Each named turn below is shown by a few rows before and after it. Which turns, in which order, take the first row of each later pair to the second? The first pair is answered.
turn j389:
[ 14.3 -11.8 -13.7 -13.1  15.3  -4.7 -10.5  -3.0] => [ 13.1  -6.7  -8.4 -13.6  15.9 -12.0  -9.3   3.0]
[-38.2 -12.7 -20.6 -37.0  18.9   9.1  -8.3 -20.6] => [-36.5 -16.8 -23.0 -40.0  10.5   5.4 -11.9 -19.1]
[ -3.1 -12.5   3.8 -28.7 -14.0   6.1   6.0  -9.9] => [ -5.5 -10.0  10.3 -29.5 -11.8  -4.4   9.9  -3.7]
turn j387:
[  3.4  -9.0   2.8 -16.9   2.3  19.8  16.5 -16.0] => [ 10.5  -7.0  12.6 -12.9  -8.0  17.6  20.9 -11.0]
[11.7 -0.2  3.3 -8.2  6.8 -2.5 -2.6  1.3] => [  3.1   0.9  10.0 -11.9   0.3  -8.5   3.0   3.5]
[-27.1  -5.0 -27.5   4.8  19.7  23.7 -14.4 -17.1] => [ 35.9  17.6   3.6  27.3 -10.4  22.4   4.2   0.3]
turn j456:
[ -4.2  23.8 -10.4   2.3  13.0  -8.2  -3.2   7.4] => [  4.7  15.9  -9.4  11.3   7.1 -13.0 -12.1  11.8]
[  4.7 -25.5  -6.4 -32.9  -7.0   1.9   5.0 -12.4] => [  7.0 -14.8  -4.1 -36.3   1.2  -0.9   9.4  -9.7]
[  0.6   0.7  -3.0 -16.6 -25.5   7.2  26.7  -4.0] => [  7.0  13.5  -0.6 -19.2 -18.8   5.0  30.4   1.7]
Then:
Between the rows of a pair lie 2 to 3 turns.
[ -1.7  22.9 -19.8  34.2  34.1  -4.1   2.9   0.3] => [  1.5 -11.3 -31.6  44.1  -1.0  -2.8 -21.1  -9.3] => j456, j456, j389
[ -4.8  25.0  27.2   3.6 -11.3  12.4  34.5  27.3] => [ 14.1   4.5  21.9  24.6 -35.7   0.5  12.7  30.0] => j456, j456
[-28.4   0.1   2.2   1.2 -21.0 -30.0  10.8  10.8] => [  1.2  -8.3 -29.1  19.3  12.4  15.6  -2.9 -24.6] => j389, j387, j389
[-23.9   4.8   3.2   8.1   5.9   2.2  10.5   1.9] => [  4.8  -2.0   8.9  11.2 -23.4   3.3   9.1   2.8] => j387, j389, j387
[  3.5   4.4  -1.6  29.4  10.6 -18.2  -5.1  26.1] => [-33.9  -9.2  -9.2  22.4   4.7 -10.6  -6.5  15.0] => j387, j456, j456
[  2.6   2.8  29.5  -8.6 -12.2 -15.3  20.4   6.4] => [  7.5  -2.3  13.4   7.5  -9.1  27.0  20.5 -20.9] => j389, j389, j389
[-10.2 -20.3   0.4 -23.8 -11.2   8.9 -12.3 -19.5] => [ -8.2   2.3  18.1 -30.0   3.1 -25.0  -4.8   4.6] => j389, j389, j456
[ -3.0 -27.2 -11.6 -45.4 -11.1  -5.1 -12.4 -10.4] => [ 14.6   7.1  22.0 -38.4 -16.2 -24.4   8.4  17.5] => j387, j387, j389
[  4.3   7.4   1.3 -32.6   2.5  21.0   5.4 -12.4] => [ -5.7   4.5  -5.0 -39.0  12.9   6.4   0.5  -7.6] => j456, j387, j387
[ -0.3 -35.2 -22.1 -18.9   2.1   6.8 -19.5 -26.0] => [ 19.3  12.8  24.2 -11.4  -1.5 -36.0  11.0  21.2] => j387, j389, j389
[  2.3  15.8  11.1   5.6   6.0 -18.1   5.4  20.5] => [ -8.6  14.6  15.7  16.2 -14.4   4.5  13.3   7.4] => j389, j389, j387
[ 18.1  23.7  19.4 -16.1  -4.8  -9.4  19.5  19.1] => [  2.4  14.0   4.1 -23.1  21.3 -25.7   1.6  19.3] => j387, j456
[ -4.4   0.2 -11.9  -5.3  31.0 -33.5 -18.4  16.7] => [  2.8 -12.0 -26.5  11.0  31.9  11.4 -20.8 -12.5] => j389, j389, j389
[-16.7 -15.7  -1.3  -9.5 -21.9  24.8   1.4 -16.3] => [  6.0 -26.5  -6.9 -21.2 -16.6  -8.7 -19.1  -9.8] => j389, j387, j389
[ 19.5  -8.8 -13.1  12.3 -11.1  39.6  -2.3 -25.7] => [-43.8 -19.4 -17.7 -12.0  -1.1  11.0  -9.8 -18.0] => j387, j389, j387
[-22.9  16.9   9.5  -2.6   3.1  -0.5   1.8   9.6] => [-11.2  18.6  11.9   8.2  -6.8  16.4   5.9   4.8] => j389, j387, j387
[ 13.3   2.6 -18.5  40.4  16.7   6.1  -9.6  -5.5] => [-26.0 -20.5 -19.9  18.0  -1.5 -17.3 -21.4   1.7] => j389, j387, j387
[-26.1 -14.4   4.2  13.1   6.9   6.6  -6.3  -6.8] => [-8.7  8.1 29.8  7.1 -2.8  0.6 13.8  9.2] => j456, j387, j387
[  1.1  33.1  33.0  19.4 -13.8 -13.2  31.8  21.3] => [-58.8  -9.3 -15.5  16.0   7.9   4.4  -3.0  -8.1] => j456, j387, j389
[ -3.5  -8.9 -21.4   3.2  -4.9  20.2   8.0 -25.2] => [ 10.5   3.7   9.6  -0.1 -31.3 -16.2  16.8   2.2] => j387, j389, j389
[-12.0   6.6  -5.0 -21.1  32.7  21.3   1.4 -10.6] => [ 30.5  -6.9  13.7  -6.1 -23.3  22.1   0.9  -5.0] => j389, j387, j456
[-37.1   8.0  15.5  -6.9  15.1  -7.6   9.9   5.5] => [-22.5 -11.9  -5.0   5.4   4.4  29.5   2.6 -20.1] => j389, j389
[ 10.0  29.7  27.4 -12.9  -9.2  -5.9  22.9  12.3] => [  6.6  35.7  21.4  -8.3  14.8 -10.4  20.0  14.6] => j389, j387, j456
[-13.1 -23.9  -7.1 -25.6 -10.4 -23.1  -9.8  -2.4] => [ 11.9 -22.7  -1.7  -8.2 -35.6  -1.1  -3.8  -6.5] => j387, j387, j456
[ -8.5 -21.8 -10.3  -5.2 -12.3  -2.9 -15.3  -9.2] => [  0.3 -15.8 -17.7  -6.2  10.9   6.8 -17.3 -11.5] => j389, j387, j456
[ -7.0 -18.3   2.6  10.4 -18.6 -24.0 -21.0 -16.2] => [-18.6 -17.6 -10.1   1.0   2.1   4.1 -12.8 -33.4] => j387, j456
[ 28.1  12.9  16.0  24.9 -17.1   8.0  15.1   8.4] => [-12.8  10.9  12.8  10.1 -19.0  32.1  26.5  -3.5] => j456, j456, j456
[25.9 17.1 -0.7 -6.2 22.5 -0.9 -0.4  4.9] => [-14.2 -12.5 -17.8  -4.5  11.5  -9.8 -21.7  -0.3] => j456, j387, j387
[  2.0 -13.9 -20.2 -12.2  31.8 -12.3 -29.3   1.2] => [-16.2 -30.5  -8.3  -2.0 -24.6  18.3 -18.3 -12.0] => j387, j456, j456
[ 23.6   0.5  16.9  38.0 -18.8   8.8  20.2  30.2] => [-42.3   7.3  10.2   7.1  23.8   6.0  21.9  25.6] => j387, j389, j456
[ 20.1 -11.3  11.7  12.1 -20.6  33.3  17.1 -28.8] => [-23.0  -8.8  32.5 -10.2 -34.6  -9.0  20.1  -6.2] => j387, j389, j389
[ 22.8 -13.7 -14.0 -11.8   9.5 -32.4 -29.7 -11.8] => [-18.9 -25.5 -21.4 -24.3   4.7  -7.0 -21.0 -28.6] => j456, j456
[40.9 20.7 -0.5 21.3  4.9  6.2  7.8  0.4] => [-10.3  11.6 -17.7  -2.4  42.4  -6.4  -3.9  -5.1] => j387, j387, j456
[ 17.8 -15.8 -12.5  10.4  -6.8  14.7   5.7 -15.4] => [-15.7 -22.9 -12.9  -4.9 -11.5   6.9   1.0 -13.2] => j387, j387
[  5.8 -21.0   3.7 -27.4  -9.3   4.1 -19.3 -15.0] => [ 20.1  -4.8  14.4 -31.8  -7.3  -3.2  -9.2  -6.4] => j456, j387, j389
[ 17.0  10.7 -16.7  -0.6  23.5  29.0  -9.3 -16.0] => [  1.1  -8.2  11.1 -19.7 -45.3   5.6  -4.0  -4.9] => j389, j387, j456
[-25.9  16.0   7.7  15.5  -3.8  18.0  21.8  -1.2] => [12.4 24.3 13.6 25.1  3.2 -6.7 13.7 17.6] => j456, j456
[-25.4  -7.8  15.0  -2.3  -1.8  -6.4   8.4   2.4] => [ 26.5 -11.0  15.6   7.7 -17.2   1.0   1.8   0.2] => j387, j389, j387
[-30.7 -14.6 -20.9  32.7   3.4  16.5 -21.4 -12.2] => [ -9.6  -7.0  -5.1  41.4 -17.0  36.4  -4.1 -17.8] => j387, j456
[ 15.4 -30.1  -3.7 -19.2  15.7 -32.6 -12.4   2.3] => [ 34.1 -32.3  -9.1  -7.1   6.3 -19.1 -15.5  -6.1] => j456, j387
[-20.4  -4.4  -1.2  21.7 -17.2  14.2   6.2 -21.9] => [ -9.1  -0.5   3.2  27.8 -24.6  15.8   8.8 -16.5] => j387, j387
[ -1.8 -13.5   1.9  15.4 -20.8  -9.6  -4.0  -2.0] => [-11.7 -15.4  -7.9   7.0  -7.4 -16.7 -11.2  -1.8] => j387, j389
[  3.3  -1.7  -8.8 -15.7  12.8  -3.9  -8.5  -8.3] => [  4.0 -10.3  -0.5  -4.2 -14.6   5.7  -6.9 -10.5] => j387, j456, j456
[-12.8  -8.6  -1.0 -18.8   6.5 -28.4  -6.5   8.7] => [21.0 22.3  4.5 10.3 16.7  6.8 15.0  2.4] => j389, j389, j387
[-30.6  14.6  -1.5  14.2  15.6 -12.1   3.9  12.3] => [ 0.8 23.5  6.8 20.7  3.7 -9.8  6.9 15.6] => j387, j387
[ -5.4  31.1  13.0  -2.7   8.0 -19.9  11.9  23.8] => [23.9 32.2  9.6 16.7  2.2 12.6 14.4  9.4] => j387, j389, j387
[-17.9  17.0  12.4 -17.0  13.3 -27.5  10.6   9.4] => [ 16.7 -13.0 -18.7  20.9   5.3 -19.6 -25.1  -6.0] => j387, j456, j456
[  0.8 -23.5 -27.8   8.2   1.8  -8.6 -20.3 -10.3] => [ 18.1 -11.8 -14.1  14.8 -13.9  22.4   1.7 -19.6] => j456, j387, j456
[ 20.2 -11.6 -11.3   1.2   6.6   7.8 -13.5 -19.0] => [  2.7  -6.6  -8.9  -7.9  14.2  19.4  -1.7 -24.6] => j456, j456
[-34.5  13.7   9.7 -36.7  32.9 -14.3   0.9   9.6] => [34.3 33.7 15.3 -3.8 25.9 26.7 14.3 -0.4] => j389, j387
[-34.8  16.0   7.4  23.7  19.7  30.0  20.6 -18.5] => [-34.9 -16.4  14.4  14.1 -37.1  23.0   8.2 -20.5] => j389, j387, j387
